In the data rows, the value 128 means zero.
Here are some points, one per row:
88,84,158,163,163,91,151,135,205,193,115,114
124,147,152,165,157,120,158,180,153,166,141,97
182,171,166,85,99,168,121,112,141,90,129,52
103,180,123,157,143,131,150,176,134,138,141,106
144,160,91,150,114,158,147,127,46,46,52,52
140,98,212,121,131,80,151,148,155,135,126,104
118,112,123,150,138,144,144,145,149,153,164,128
126,103,95,158,145,149,106,154,95,153,152,131
84,97,132,73,114,76,66,83,94,96,77,191
172,108,147,126,124,121,127,157,142,144,153,134
136,145,108,149,135,153,144,167,144,157,161,125
103,124,118,103,128,144,113,89,96,95,141,181
135,122,100,146,146,136,136,178,118,152,151,104
150,163,112,185,127,126,157,145,110,164,181,116
83,110,95,80,128,144,104,99,125,100,128,195
122,128,74,77,105,144,79,68,135,100,118,175
170,111,181,144,155,39,119,144,164,153,87,105
91,133,137,88,171,95,93,107,113,122,104,159
150,125,140,116,53,164,151,71,119,99,157,133
152,136,129,150,113,134,149,162,113,128,52,52
142,149,113,156,113,159,142,143,110,129,151,148
157,153,94,108,63,171,131,60,129,104,149,147
117,115,142,165,164,113,152,147,180,167,145,121
83,97,130,59,143,111,81,74,102,88,95,199
These points spread out most along one direction. How many in every 100 of the points above lie lower along it than each point below? Round to a whole number. More than half of the points above lie lower than the first one.
142,149,113,156,113,159,142,143,110,129,151,148 42
84,97,132,73,114,76,66,83,94,96,77,191 4
140,98,212,121,131,80,151,148,155,135,126,104 58
170,111,181,144,155,39,119,144,164,153,87,105 79
118,112,123,150,138,144,144,145,149,153,164,128 54
150,125,140,116,53,164,151,71,119,99,157,133 29
124,147,152,165,157,120,158,180,153,166,141,97 96
117,115,142,165,164,113,152,147,180,167,145,121 88
135,122,100,146,146,136,136,178,118,152,151,104 67
91,133,137,88,171,95,93,107,113,122,104,159 25
136,145,108,149,135,153,144,167,144,157,161,125 63
